In the data rows, zero lies at 4.5, halfway between 4 and 5.
Here are some points, one per row:
6,5,2,2,5,2,4,7,4,3,5,9,4,7,5,5,6,2,4,3,2,9,8,5,3,6,2,4,1,3,3,7,5,5,5,3,5,5,7,4,6,6,3,6,6,5,7,6,3
1,4,3,1,4,5,4,6,4,4,5,2,3,2,3,3,3,3,2,4,7,6,4,5,4,5,2,3,4,3,7,4,5,7,5,6,4,4,4,4,5,4,6,4,4,4,0,3,3
7,2,5,4,3,2,5,6,5,1,3,3,6,4,4,4,5,4,4,3,3,7,3,4,5,5,9,6,4,5,4,1,4,3,9,4,5,2,2,3,9,3,6,5,4,6,6,6,2
3,6,5,3,1,4,6,4,5,5,3,5,4,3,5,6,6,4,5,5,5,8,3,4,6,3,4,6,6,2,4,5,5,4,3,9,7,3,3,3,2,8,5,4,6,6,7,4,5
6,5,7,4,4,7,5,1,5,2,4,3,4,5,5,6,3,3,7,6,6,6,5,8,6,6,6,6,6,4,4,6,3,5,2,3,6,8,3,8,4,5,2,4,4,5,3,3,5
5,4,4,6,4,5,4,4,6,6,4,3,4,0,5,5,5,7,6,4,4,7,3,2,0,3,6,5,5,4,3,5,5,4,5,5,5,8,4,4,5,7,7,6,6,6,6,4,3
4,4,4,4,5,2,5,4,5,7,7,4,5,3,5,0,4,5,5,5,1,4,7,6,2,5,4,8,4,4,7,5,6,3,5,8,2,5,7,5,4,2,6,4,3,7,1,4,4
7,6,3,1,3,4,2,5,2,4,6,6,4,4,6,6,6,5,5,2,5,2,3,5,7,8,7,6,5,7,5,5,6,4,4,6,6,5,3,8,2,5,6,5,2,5,2,2,5
4,5,5,4,3,7,3,4,2,6,5,4,6,4,5,3,6,2,3,6,2,6,5,5,5,2,2,5,7,3,7,5,3,3,4,6,3,3,5,7,9,3,3,4,4,3,1,5,5
2,6,6,7,5,5,7,6,4,7,2,6,5,6,4,6,4,5,8,7,2,7,2,4,6,4,5,5,1,2,4,0,1,4,4,3,2,5,4,4,3,5,3,6,1,6,5,4,6
6,5,4,7,6,3,5,3,7,6,6,2,7,4,5,3,5,0,2,3,4,3,2,6,2,4,1,7,4,3,7,4,1,6,1,6,4,3,5,4,2,3,3,3,4,5,7,6,4
1,6,6,8,4,8,4,2,4,4,6,5,4,3,6,5,7,5,6,3,4,3,5,3,7,7,4,7,2,6,3,5,4,6,6,7,6,3,6,6,5,3,6,6,6,1,5,5,3
4,2,7,5,4,5,5,6,6,1,7,6,6,5,1,6,7,6,6,3,5,5,7,4,2,6,1,1,4,8,6,6,4,3,5,2,6,4,4,4,5,1,3,6,4,7,7,5,4
6,6,5,4,3,6,2,5,4,3,4,8,2,5,6,5,6,5,4,4,3,4,4,9,4,4,4,5,6,6,3,6,2,5,8,5,3,5,4,1,6,3,5,2,5,6,8,3,4
4,5,2,6,6,5,6,5,4,3,5,2,5,5,5,3,7,5,4,2,3,5,2,4,2,6,1,5,5,4,5,7,5,4,6,1,3,3,6,3,4,6,5,2,2,7,0,5,7
5,4,3,4,1,4,5,5,4,5,7,4,4,5,4,3,4,6,7,2,4,4,6,3,7,6,3,3,5,3,3,5,4,5,5,5,4,4,4,4,5,4,1,3,6,4,8,4,7
3,5,5,5,2,3,4,6,4,4,1,6,4,3,8,4,1,3,6,9,5,3,6,2,3,8,6,1,5,2,8,5,4,4,5,3,4,4,2,3,2,2,7,4,4,5,3,5,3
7,7,6,7,3,6,3,5,6,6,4,5,3,0,6,5,4,6,4,6,2,7,4,5,6,4,5,3,4,6,4,1,8,5,6,2,6,4,4,6,1,5,4,3,6,5,4,8,5
6,8,4,5,5,5,4,5,7,3,8,4,4,4,2,5,4,8,5,6,6,4,4,5,7,3,9,5,3,2,4,8,4,4,5,5,6,3,4,4,4,5,3,6,6,1,4,3,6
5,1,2,9,6,4,5,7,4,5,2,5,3,3,5,4,4,6,3,2,6,5,7,8,5,4,2,5,4,2,4,3,6,4,0,5,4,5,6,7,5,4,4,3,5,3,6,3,3
3,5,4,4,3,1,2,1,4,3,6,4,6,6,4,5,6,5,4,5,4,4,3,5,5,4,4,2,3,5,4,1,7,3,4,2,2,6,7,2,6,4,6,6,6,5,8,2,4
6,5,4,4,4,5,2,1,2,6,2,5,3,6,4,4,5,4,5,3,4,4,7,5,3,3,1,6,4,4,6,5,5,1,7,2,6,5,4,5,3,4,3,8,5,3,6,4,7
3,2,3,3,6,5,7,3,5,7,4,5,6,5,4,4,4,4,5,5,3,4,3,7,4,5,6,3,5,6,6,7,7,7,4,3,6,1,4,3,5,2,6,3,2,3,3,3,5
4,3,5,6,8,2,4,6,5,7,7,1,4,2,4,6,4,0,6,6,5,3,4,5,6,4,3,2,5,2,3,4,4,6,7,4,5,3,2,6,6,7,6,7,4,6,7,3,5
4,3,4,2,5,5,3,4,5,5,5,2,5,4,5,8,4,5,3,8,6,6,6,6,7,4,4,6,2,6,0,6,4,4,4,3,3,4,4,1,4,3,6,4,2,8,4,8,4
6,5,6,3,4,4,0,6,7,4,3,4,4,8,4,6,5,6,6,2,8,6,3,4,4,3,5,3,4,7,6,6,7,6,3,8,1,4,4,5,2,3,4,6,5,5,1,3,2
4,4,5,6,6,5,5,2,6,4,6,7,6,2,2,5,2,6,3,7,7,7,4,4,5,6,4,4,3,5,5,4,2,2,6,7,4,2,4,3,6,9,4,2,4,6,6,5,6
3,5,5,3,4,3,8,2,5,7,4,3,3,3,4,5,7,2,5,3,7,4,6,5,2,3,8,6,5,4,4,2,5,2,3,4,0,3,3,6,6,5,3,3,6,3,7,7,8
6,4,6,4,4,7,5,8,2,4,4,7,7,3,2,5,6,4,3,7,8,4,5,5,4,6,7,5,5,3,5,5,5,9,3,4,4,5,6,4,4,3,8,3,4,5,4,5,7
5,6,4,5,9,4,5,7,3,4,4,3,8,1,6,4,3,6,6,7,4,6,2,4,4,5,5,5,5,8,3,4,5,6,2,5,5,4,2,1,7,4,3,4,9,5,6,4,5
5,3,9,4,3,5,7,4,4,4,6,5,1,4,8,3,1,6,4,4,6,5,2,4,3,5,5,5,3,7,4,4,6,7,4,3,5,3,7,2,6,6,5,8,1,4,2,5,6
4,2,4,6,7,1,5,2,2,5,5,7,6,4,6,3,7,5,1,3,3,4,4,2,3,2,3,4,2,3,2,5,3,6,4,6,3,4,1,7,3,3,4,4,5,4,3,7,5
6,5,7,5,5,6,7,6,2,3,6,1,4,7,4,4,4,5,6,3,0,3,6,9,2,5,3,2,6,5,5,2,4,4,4,7,5,2,6,5,5,6,9,5,5,4,3,7,5
4,3,3,6,6,6,2,4,4,3,4,7,2,5,1,5,3,3,4,7,3,5,3,3,4,7,8,7,6,5,4,4,5,5,1,4,4,5,3,1,5,5,7,6,3,2,4,4,4
7,6,6,0,5,6,5,5,7,3,3,5,7,6,4,2,4,6,6,5,6,1,5,2,4,7,2,5,5,5,5,4,7,6,3,5,4,7,5,6,8,4,5,4,2,4,4,2,4
7,6,5,6,4,4,6,3,0,5,3,1,4,5,4,5,3,6,3,4,2,6,6,5,4,3,5,4,6,5,6,8,4,4,7,4,2,5,5,6,3,4,2,7,4,4,8,2,4
2,3,6,4,7,4,1,7,7,3,4,4,7,5,8,5,4,3,3,4,4,5,6,3,2,4,8,5,8,4,3,4,4,5,5,6,5,4,8,6,3,7,2,5,4,6,5,5,8
5,2,4,3,5,6,6,6,8,3,4,6,6,5,8,5,5,7,5,5,6,2,7,5,6,1,5,4,5,8,9,5,4,5,4,6,3,7,4,5,5,8,6,6,4,4,4,6,4
4,8,4,5,4,1,5,5,6,7,5,5,6,6,5,6,3,6,3,3,6,6,5,5,5,6,3,6,5,5,4,6,1,5,6,0,4,6,2,6,5,5,5,4,7,1,4,5,4
5,0,1,5,2,4,5,4,6,4,7,5,4,9,5,5,5,5,3,5,4,4,1,6,4,6,2,4,5,3,4,3,5,4,7,2,5,6,4,5,5,3,2,8,8,3,5,4,6
3,6,4,7,3,4,3,5,4,7,4,4,4,6,4,4,4,5,4,7,6,5,7,4,5,6,8,4,1,6,4,3,3,7,1,6,8,5,3,5,5,4,7,4,6,6,4,3,7
3,5,5,6,4,2,3,5,5,4,1,4,3,3,3,3,4,4,6,3,4,5,3,5,7,3,3,6,7,4,5,7,4,2,3,4,6,5,7,7,6,5,6,3,5,4,4,8,6
4,2,4,4,5,5,4,6,6,2,1,5,5,3,4,6,2,5,4,4,3,0,3,3,5,2,5,5,3,3,4,5,4,4,4,4,4,2,9,6,3,7,3,5,7,6,3,4,3
4,3,4,2,4,4,6,4,3,3,8,4,2,4,3,7,5,6,4,8,5,7,4,3,2,2,5,4,3,7,4,1,3,3,7,3,6,4,8,4,3,2,4,2,3,3,5,4,2
3,7,3,7,4,5,4,4,2,6,5,3,4,6,3,5,4,4,7,7,9,2,4,4,3,5,7,4,3,4,4,6,7,7,5,5,7,5,3,5,5,6,1,6,3,4,5,9,2
6,6,4,8,2,4,7,4,4,7,3,5,5,7,3,7,6,1,6,5,4,3,6,4,5,5,3,4,4,8,2,6,5,3,7,9,6,8,5,2,4,5,3,4,3,1,3,3,4
5,7,3,1,7,7,4,7,7,5,3,5,3,6,6,0,6,4,3,5,7,3,2,3,6,5,4,0,5,8,5,4,3,3,2,6,6,5,7,5,4,3,5,7,4,5,5,6,2
3,6,3,8,4,6,6,6,3,3,4,7,5,6,4,2,1,2,5,0,6,4,7,5,6,1,3,5,5,5,2,3,6,1,4,3,3,4,3,7,3,4,4,2,4,4,6,3,4
3,7,4,4,7,5,6,4,6,4,4,5,3,5,4,8,2,6,1,2,4,2,5,2,6,2,4,5,8,2,6,3,6,4,6,6,5,7,6,5,5,3,5,2,6,8,4,5,6
7,4,7,4,7,6,4,2,3,7,6,4,4,6,6,3,7,5,6,3,6,4,6,4,8,7,6,4,6,2,4,5,6,5,4,3,6,5,4,3,3,5,4,3,6,5,3,3,0
These points spread out most along one direction. Take the direction at right angles to it along which they spread out most. Then take the direction at right angles to both along which they spread out most. Go by this last direction. For each point below, how far along it does it lie, from 0 to 99? The average is 50, and the first point in the table lies past the average. One standard deviation of the points above along it is 16.
6,5,7,5,5,6,7,6,2,3,6,1,4,7,4,4,4,5,6,3,0,3,6,9,2,5,3,2,6,5,5,2,4,4,4,7,5,2,6,5,5,6,9,5,5,4,3,7,5 -> 40
3,2,3,3,6,5,7,3,5,7,4,5,6,5,4,4,4,4,5,5,3,4,3,7,4,5,6,3,5,6,6,7,7,7,4,3,6,1,4,3,5,2,6,3,2,3,3,3,5 -> 44
6,5,4,7,6,3,5,3,7,6,6,2,7,4,5,3,5,0,2,3,4,3,2,6,2,4,1,7,4,3,7,4,1,6,1,6,4,3,5,4,2,3,3,3,4,5,7,6,4 -> 22
4,5,2,6,6,5,6,5,4,3,5,2,5,5,5,3,7,5,4,2,3,5,2,4,2,6,1,5,5,4,5,7,5,4,6,1,3,3,6,3,4,6,5,2,2,7,0,5,7 -> 34
4,2,4,6,7,1,5,2,2,5,5,7,6,4,6,3,7,5,1,3,3,4,4,2,3,2,3,4,2,3,2,5,3,6,4,6,3,4,1,7,3,3,4,4,5,4,3,7,5 -> 32
5,0,1,5,2,4,5,4,6,4,7,5,4,9,5,5,5,5,3,5,4,4,1,6,4,6,2,4,5,3,4,3,5,4,7,2,5,6,4,5,5,3,2,8,8,3,5,4,6 -> 75
3,6,4,7,3,4,3,5,4,7,4,4,4,6,4,4,4,5,4,7,6,5,7,4,5,6,8,4,1,6,4,3,3,7,1,6,8,5,3,5,5,4,7,4,6,6,4,3,7 -> 48
5,7,3,1,7,7,4,7,7,5,3,5,3,6,6,0,6,4,3,5,7,3,2,3,6,5,4,0,5,8,5,4,3,3,2,6,6,5,7,5,4,3,5,7,4,5,5,6,2 -> 59
2,3,6,4,7,4,1,7,7,3,4,4,7,5,8,5,4,3,3,4,4,5,6,3,2,4,8,5,8,4,3,4,4,5,5,6,5,4,8,6,3,7,2,5,4,6,5,5,8 -> 26
7,2,5,4,3,2,5,6,5,1,3,3,6,4,4,4,5,4,4,3,3,7,3,4,5,5,9,6,4,5,4,1,4,3,9,4,5,2,2,3,9,3,6,5,4,6,6,6,2 -> 45
5,4,3,4,1,4,5,5,4,5,7,4,4,5,4,3,4,6,7,2,4,4,6,3,7,6,3,3,5,3,3,5,4,5,5,5,4,4,4,4,5,4,1,3,6,4,8,4,7 -> 68
3,6,5,3,1,4,6,4,5,5,3,5,4,3,5,6,6,4,5,5,5,8,3,4,6,3,4,6,6,2,4,5,5,4,3,9,7,3,3,3,2,8,5,4,6,6,7,4,5 -> 40
